Each row has a name. Each question is about the rows just above it.

Q_108: [  47   25 -100  -26    7   45  -37    5   29   40    5   -8]
Q_365: [  37   33 -110  -26   -1   47  -34    5   31   49    7  -16]
Q_898: [ 82   3 -51 -20  37  60 -34  21  19  11   3  -7]
Q_805: [ 77  -1 -51 -20  43  43 -34  16  19  11   3  -5]
Q_101: [ 48   8 -34  -2  26  37   0  -6  17 -17 -14  -7]
Q_388: [12  3 -8 -3  8  9 -2  1  6 -1 -1 -6]
Q_136: [ 78   7 -79 -36  26  43 -61   4  39  16   3 -10]
Q_870: [ 80  -1 -53 -20  43  43 -34  15  19  11   3  -6]
Q_144: [ 52   3   6 -16  70   5   7  18  23 -26 -36 -19]
Q_970: [  -4   25 -100  -26    7   45   -4   -4    6 -100   -3   -4]
Count of [-4] in Q_970:
4
Times [-6] occurs in Q_388:
1

Q_372: [ 59 -21   4   8  22  22  24 -41]
Q_225: [ 43  -6  17 -10 -21  13 -36  25]
Q_654: [-22 -22 -18  13  -7 -39 -88  15]
Q_795: [ 37   4  45 -35  14  14   4  39]
Q_916: [ 34 -23 -35 -63 -36 -36  36  35]
Q_554: [-40  -8 -35   8 -10   0 -58 -56]
Q_520: [ 43  -6  17 -10 -14  16 -15  25]
Q_276: [-63 -23 -35 -63  29 -36  36 -22]
Q_472: [ 43  -6  17 -10 -21  16 -15  16]
Times [-36] occurs in Q_276:
1
Times [-7] occurs in Q_654:
1
Count of [-35] in Q_916:
1
How many times does Q_795 hold [13]?
0

Q_785: [  0 -18  -5  -2 -18  -5 -16   5 -18 -18   2 -18  -5 -17  -5 -18 -18  -5
  -5  -5  -5 -18  -5]
Q_502: [-38 104 -21  24 104 103  91  18 104 104 -45 104 -21 101 -21 -21  24 -18
 -21 -21 -21 -21 -21]
Q_622: [-38 104 -21 -31 104 -21  12 104 104 104 -45 104 -21 101 -21 104 104  12
  12  12  12 -22  12]
Q_889: [  37   21   20   30   21   21  -91  -18 -103 -103   21 -104   21 -100
   20 -103 -103   18   20   21   21 -103   21]
Q_730: [  0 -18  -5  -2 -18  -5 -16   5 -18 -18   2 -18  -5 -17  -5 -18 -18  -5
 -21 -21 -21 104 -21]
Q_132: [ -87   21 -104  -94   22 -104    9  101   20   22  -81   22 -104   22
 -104   22   22 -102 -104 -104 -104   22 -104]
Q_250: [ 14   0  17  15   0  17   1 -17   0   0  12   0  17  -1  17   0  -1  17
  17  17  17   0  17]
How many times does Q_889 hold [21]?
8
Count of [22] in Q_889:
0
Count of [-21] in Q_502:
9
Times [104] occurs in Q_622:
8
Count of [-45] in Q_502:
1
Times [-17] occurs in Q_730:
1

Q_967: [-24 -24 -24 -24 -24]
Q_745: [ -8 -22 -23  -8 -23]
Q_626: [34 34 34 34  9]
Q_867: [  6  15  15  15 -23]
Times [-24] occurs in Q_967:
5
Times [-24] occurs in Q_745:
0
Count of [-22] in Q_745:
1
Times [34] occurs in Q_626:
4
Times [33] occurs in Q_626:
0
Count of [15] in Q_867:
3
How many times does Q_626 hold [35]?
0

Q_563: [ 44  11  15  91  10   7  36  -4 -33 -62 -26  -7 -19  -8 -22   3 -28   8
  -4   5 -16  -1  29 -26   9  48  40  21  49 -42  34 -20  -4 -41  42 -11
 -34  12  -7  39 -29  54  18  46 -55  -4 -21  -7 -56  -3]
Q_10: [-43   6 -30 -25  11  27  36  19  -8  44 -27  12 -20  28 -20  14 -11 -17
  47  21  11   1   3  -2  21  -8  12  53  -5  -8  -2  -3 -31  29  19  11
  -8 -31  15 -26  17 -22  -5 -22  17  13 -21  -7  27 -18]
Q_269: [-43   6 -30 -25  11  27  36  19  -8  44 -27  12 -20  28 -20  14 -11 -17
  47  21  11   1   3  -2  21  -8  12  53  -5  -8  -2  -3 -31  29 -20  27
  -8 -31  15 -23  24  -1   2 -12 -52   2  22   8  -6 -10]
Q_87: [ -8 -33   3 -23  16 -46  49  -3   2  19 -12  21  -3  -3 -55  42  -3  22
  17  10  21  20  -5  39  49 -60  12 -16  21  22  14   9  22  26 -37  26
  13  24  22 -10  11  12  22 -24  32  47  21  56 -34  18]
Q_665: [-16 -16  23  -4  19 -18  17   6   9  -9 -16 -33  24 -21 -24 -44 -36   4
 -16  -2   8 -20  40  12   9  -4  -9  34  23  25   6  -9  -4  -5  -2  -1
   5  24   7  49 -55  24  -8 -14 -14   3 -11 -18 -28  -8]
Q_678: [-23   0  -6  39   5 -16  33   4 -40  -7  15   1 -10   0 -15  -1  18  12
  27 -14  33 -28 -20  -6 -13   9 -32   4  41   1  -4   9  12 -24  35  22
  19  41  -9  -1  10  -2 -10 -45 -26 -13   1  -3  12   6]
Q_425: [-19 -29  15  16   7   5  23   7  -9 -17   6 -29  -7   2  -1  -6  -1  -7
  -5  19   5  -5  10  42  29  -6   0  28  14  23  -4 -13 -18   1 -16 -11
   3  29  -4  41 -43  -3 -14   1   4  24  26  11  12   2]
Q_440: [ -1  -5   5  23  17  -8  46  -4  24  -4  12  13 -39  -8 -46 -30  16   2
 -10  38   5  34  31  26  22 -13 -16  10  19 -76 -13 -23   1  -1  23  34
 -49 -17 -55  17   5 -13 -14  54  -3 -21   3 -26 -11 -13]
Q_682: [ -8 -33   3 -20  16 -46  49  -3   2  19 -12  21  -3  -3 -55  42  -3   3
  17  -3  21  20  -3 -29  49 -12   2 -16  21  22  14   9 -16  26 -37  26
  -3  24  22   2  11  -5 -52   2  32  47  21 -15 -34  18]
Count of [-16] in Q_665:
4
Times [-13] occurs in Q_440:
4
Times [22] occurs in Q_87:
5
Times [3] occurs in Q_269:
1
How many times does Q_563 hold [-3]?
1
Count of [-31] in Q_10:
2
How many times does Q_682 hold [1]?
0

Q_475: [ 16  46 -59  92]
Q_602: [ 8 47  8  8]
Q_807: [  8  47  47 -39]
Q_309: [ 18 104 -66 -86]
Times [46] occurs in Q_475:
1
Times [47] occurs in Q_602:
1
Times [7] occurs in Q_602:
0
Count of [48] in Q_807:
0

Q_380: [ 39 -31  94 -30 -12 -90   2   2]
Q_352: [ -7 -13  -9  -3 -46  24  -3  -3]
Q_379: [ 25  95 -32  18   6  18 -24  -8]
Q_911: [ 25  25 -32  25   6 -32  25 -32]
Q_435: [ 25 -10 -32 -60   6  18  25  25]
Count of [-3] in Q_352:
3
How many times does Q_911 hold [-32]?
3
Count of [24] in Q_435:
0
How many times does Q_352 hold [-9]?
1
How many times does Q_379 hold [95]?
1
Count of [25] in Q_911:
4
Times [-33] occurs in Q_911:
0

Q_516: [ -6  10 -21 -58  18  15 -54 -32  59 -36  24  36  -2   9  17 -33 -88 -10
 -23]
Q_727: [-23  13 -17 -41  29  12 -47 -22  47  67  25  17 -13  20  49 -34 -74  14
 -33]
Q_133: [-17 -11 -31 -57  45  -3 -37 -27  47 -50   1  24  10  10  27 -48 -90  11
 -47]
Q_528: [-33 -24 -24 -54  23  18 -48 -32  55 -24  34   4  11   0  41 -24 -24   3
 -43]
Q_488: [-17 -11 -10 -16  65  10 -62 -13  66 -38  66  32  12  11  47  10 -71  10
 -11]
Times [66] occurs in Q_488:
2
Count of [55] in Q_528:
1
Times [-11] occurs in Q_488:
2
Times [12] occurs in Q_727:
1
Times [-24] occurs in Q_528:
5

Q_754: [ 61  61 -22 -18 -22 -30  62  45 -22 -36 -22]
Q_491: [-17 -51  30  43  56  34 -36 -15   1  36  15]
Q_724: [ 55 -64  32  11  35  39 -82  12  17  31 -23]
Q_452: [ 49  33 -32  22 -17 -30  33  33 -16  -6  22]
Q_391: [  41 -115  -54  -23  -33  -58 -101  -25   -9  -46  -50]
Q_558: [-32 -18  14 -39  23  45  32  43 -16  -1 -20]
Q_971: [ 28 -12  37  21  48  58 -40  18   6  36 -24]
Q_886: [ 11 -37  33 -14  36  19 -24  -4  18   8  14]
Count of [-21] in Q_754:
0
How many times does Q_452 hold [33]?
3
Times [32] occurs in Q_452:
0

Q_154: [-45 -54  10 -17  30   3  -9   3 -15 -61  10 -60  28  36  20 -10  21  27
  -5   3   7  22 -32  24  12 -26  -6   5  -3 -13  -6]
Q_618: [-48  19  -3   2 -13 -11  -2  43   6 -14  -1 -11 -20 -21 -11 -11  -9  15
 -13 -20   7   8 -31 -20   2 -38 -20   1 -21  -2  22]
Q_345: [-22  -7 -19 -14   6   6   3  14   7 -14   4 -11   1  -3   6   3   3   1
  -5   3   8   7 -16  24  24  -8   3  12 -15   6   0]
Q_239: [-66 -72  32 -14  36   0 -20   8 -26 -90  13 -89  38  52  24 -23  18  49
  -7  12   4 -12 -47  25  -3 -48  -8  -1   4 -27  -5]
How many times does Q_618 hold [-11]?
4
Count of [4] in Q_345:
1

Q_424: [ 29  24 -11 -11 -11 -52  85  81 -38  75  75  15 -22  87   0 -28 -36 -65
 -42  87  71 -29   2 -51  28  72 -60 -35  59 -73  58 -79   6  64 -90]
Q_507: [ 29  24 -11  36   2 -52  85  81  75  75  75  15 -22  87   0 -28 -36   2
 -42  87  71 -29   2 -51  28  72 -60 -27 -47  83 -69  91 -44 -62   2]
Q_710: [-70 -69  87 -94  29  39 -49 -45  19 -32 -39 -43  95 -39   0  93   3  37
  75 -37 -79  90  38  34 -60 -71  39 100  39 -41  34 -44  67  34 -46]
Count of [2] in Q_507:
4
How many times does Q_424 hold [-11]?
3
Count of [91] in Q_507:
1

Q_21: [  1 -29   4 111 -13  -1]
Q_293: [  8 -17  -8 114   0   6]
Q_198: [ -38  -35    4   10 -115   41]
Q_11: [-42  -4 -17   1 -42 -12]
Q_973: [ 47  21   0  -1 -19  12]
Q_579: [ 40 -10  40 -20  40 -20]
Q_261: [ 11  39  12  63 -51  12]
Count of [40] in Q_579:
3
Count of [1] in Q_11:
1

Q_876: [ 15 -16 -18  -1 -15 -12 -18 -18  11  14  -6  28  11  20 -28   6   8 -12
  18]
Q_289: [  6 -22 -30 -10   7   6  13  -7  21 -18   7  16   4  13 -19  -5  23  -9
  19]
Q_45: [ 70  13  35 -21  56  19  21  24  13 -40  -8 -54  47 -55   5 -65  23  19
  13]
Q_832: [  3   7   1 -10 -12  28  -1  12 -16   5   0 -21  24   5  -4  -7   8   4
 -27]
Q_658: [ 10 -21 -17   4  -1   2   1   5  -5  -7  20  20   1  12   1   6  30  15
  14]
Q_358: [ 16 -17  19  -1 -21  -6 -17 -11 -12  -1   4  20  21 -17  -1   9  19   3
  20]
Q_923: [  6 -22 -30 -10   7  -5  16  -7  21 -18   7  16   4  -5 -19  -5 -18  10
  19]
Q_781: [ 24  24 -22   5  -6 -31  -2 -11  23 -12   7  42 -12  10  -7   0  31  -6
  42]
Q_524: [  6 -22 -30   6   7   6  16  -7  21 -18   7  16   4  13 -19  -5  23  -9
  19]
Q_977: [  5   4   4  -2   9  11   7  21   2  -6  13  -1 -23 -15   0  -7  15  15
  11]
Count of [19] in Q_358:
2
Times [-5] occurs in Q_923:
3
Count of [23] in Q_781:
1
How many times does Q_358 hold [-1]?
3
Times [-18] occurs in Q_358:
0
Count of [20] in Q_358:
2
How many times does Q_977 hold [11]?
2

Q_399: [ 35 -27  11  17  16  40  12  40  26  14  17  19 -31 -31  35  17  32  19
  -4 -24 -31  40  -6 -31]
Q_784: [-31 -23  20  33  21  66 -19  13  21   0   9  49  33  24  41  22  14  45
  22 -44  22  41  30  33]
Q_574: [103 -25 -30  12 -11  12  82  26 -34 -21 -28  38 -44 -49 -29  18  84  41
  93  -6  23  25 -49 -43]
How many times does Q_399 hold [39]?
0
How many times does Q_399 hold [17]?
3
Count of [13] in Q_574:
0
Times [-31] occurs in Q_399:
4
How many times does Q_399 hold [19]?
2
How many times does Q_784 hold [22]?
3

Q_126: [ 36 -16  25 -84  48 -84 -85 -11 -33 -84]
Q_803: [-16 -16 -67 -11  48 -16  14 -11 -11 -34]
Q_18: [-12 -16  57 -59  59 -88 -16  -9 -59 -20]
Times [-84] occurs in Q_126:
3
How many times does Q_803 hold [-11]?
3

Q_410: [ 37  72  21  17  32 -20  32   0  25 -22   4 -32  76 -14  -4  -6  42  -7
   8]
Q_824: [-12  34  13 -12 -49  -4  16 -22  18  30 -16 -20  18 -53 -26  33  37  -1
   5]
Q_629: [-12  34  13 -12 -49  -4  16 -22  18  30 -16 -20  18 -53 -26  33  42 -42
  21]
Q_243: [ -3  47   9  30  13   5  27   9  49  24 -49  -4  18  13 -22  -8  52  -1
 -61]
Q_589: [ 15  27   1  12  28  -6   7   8  16  43 -50 -70  34  56 -42 -41  41  -8
 -14]
Q_706: [ -8  -8 -23  58 -13  43 -81  16 -35  11 -28 -28  14  34   9 -49 -42  -7
  41]
Q_48: [ 34 103  47  24 -44 -11  22  12   2 -68   3   2  87 -21 -24  32   5  37
  -6]
Q_74: [ 21  55  11  10  31  -5  21 -15  41  31 -23 -39  62   9  21  31  41  21
 -29]
Q_75: [ 37  72  21  17  32 -20  32   0  25 -22   4 -32  76 -14  -4  14  28  18
 -21]
Times [9] occurs in Q_243:
2
How many times does Q_74 hold [32]?
0

Q_90: [ 17  10 -14 -27 -55   9   5  53  61 -29  -3 -38 -26  -8 -45  11 -46  24
   0  13  30]
Q_585: [-17 -36   8 -20  25  42  -6  30   8  -8 -28  29 -10  -2 -24  85  15  -5
   9   7 -11]
Q_334: [-17 -36   3 -20  25  42  -6  30   8  -8 -28 -26  16 -69 -38  35 -46 -22
   0 -21  27]
Q_430: [-46  -5  19  33 -27  -5   5  -9 -43  29 -27  29 -10 -10 -27  -6  -5  -5
   9   7 -11]
Q_846: [ 19   4 -31 -23  37 -34  21 -27  15  -5  -6  37  13 -21   2   1  22 -21
  -7  -5  -4]
Count of [-27] in Q_430:
3
Times [-10] occurs in Q_585:
1

Q_438: [  6   4  51 -23  42 -28   6  -4  12  -4   6]
Q_242: [ 32   4  51 -23  42 -28   6 -21  12  50  78]
Q_123: [ 32   4  -3 -23  42 -18 -17 -17 -17 -18  56]
Q_484: [51 51 51 51 42 -5 51 51 -5 -5 -8]
How many times does Q_123 hold [-17]?
3
How many times does Q_484 hold [-5]?
3
Count of [-4] in Q_438:
2
Times [51] occurs in Q_484:
6

Q_709: [ 32  83 -75  34 -10 -62 -62 -28 -28 -53 -88 -35  20 -15  34  11 -28  16
 -90  -7 -30 -47  92  61 -88 -21  23  28 -15  87 -11  57  47  -9  12   2
 -28  64 -18 -31 -78  57  49 -39  12  74 -91 -63  63  91  46 -86 -38 -31
  34  41  81  58 -16   8 -73]
Q_81: [-49 -35  48  70  57   2  58 -43  79  82  63 -33  57 -34 -22 -25 -38  -4
  69 -40 -75  -5  44  29 -70  19  68  49 -29  81 -49 -46  38  86  63 -47
  88  81  63  28  12  30  61  61  17 -88  29 -20  57  -1  66  42  16  42
  64  27  -4 -42  20 -27 -85]
Q_176: [-59 -58 -42   7  -1   5 -90 -58  60  80 -43  49  54 -48 -31  84  -4  25
 -68  10  67 -42 -72  14  -5 -88   8  56  23 -54  19  34  67 -73  34  85
  91 -53  86  67 -61  68 -14 -39 -61  19 -90 -65  25 -82  17 -61 -61 -60
 -42   7 -72  27  25  25 -13]
Count of [29] in Q_81:
2
How many times does Q_176 hold [25]?
4
Times [-42] occurs in Q_176:
3
Times [-61] occurs in Q_176:
4

Q_774: [-20  63  15  -6   2  30]
Q_166: [-12  43  97  -7 -22  -2]
Q_763: [-14  75  10  26  27  19]
Q_817: [ 8 -3 43 27 -7 13]
Q_164: [-21   4  20 -21 -21  20]
Count of [-21] in Q_164:
3
Times [-22] occurs in Q_164:
0

Q_110: [  0 -19  14 -54  16  18  -9  15   7 -22  16   8  21   7 -22   4 -28  21
  -8 -19  22  -6  -8  27  21   5 -16  -8  11  16 -22   0 -19  -1  16  11
 -35  20]
Q_664: [ 14   2 -16 -14  10  -5  11 -10 -13  -6   2  11 -12 -11   3  -3 -28   6
   4  -4  13   4   6   8  10  -1   8  11  22  -8   4   0   5  13  -8   0
  -1   6]
Q_262: [  8   2  -8  -6   8  12  -4  12  -8 -12 -13   1   8  -5  17   6  17  -5
   8  14 -10   9  16  17 -19   5  -8  -3   0  16  -1 -23 -35   5   7 -21
 -13  17]
Q_669: [ 43 -83 -49 -40  29 -16  35 -39 -37 -19  11  40 -49 -34   9 -11 -83  18
  20 -17  44  13  23 -83  33  -3  27  33  68 -28  13  -6  16  43 -26   0
 -83  25]
Count of [-8] in Q_110:
3
Times [-22] occurs in Q_110:
3
Count of [-83] in Q_669:
4
Count of [21] in Q_110:
3
Times [17] occurs in Q_262:
4
Times [-18] occurs in Q_110:
0

Q_72: [-46  21  21 -69]
Q_222: [ 21 -23 -42 -15]
Q_300: [-41  21 -15  67]
Q_612: [-45  32 -45 -45]
Q_195: [-93 -12 -10  68]
Q_129: [  6  70 -47 -23]
Q_760: [15  2  1 15]
Q_443: [19 19 19 19]
Q_32: [-13 -13 -13 -13]
Q_165: [19 18 21  0]
Q_499: [ 14  46  23 -11]
Count of [-45] in Q_612:
3
How many times does Q_499 hold [47]?
0
How many times does Q_72 hold [21]?
2
Times [-13] occurs in Q_32:
4
Times [18] occurs in Q_443:
0
How many times does Q_760 hold [0]?
0

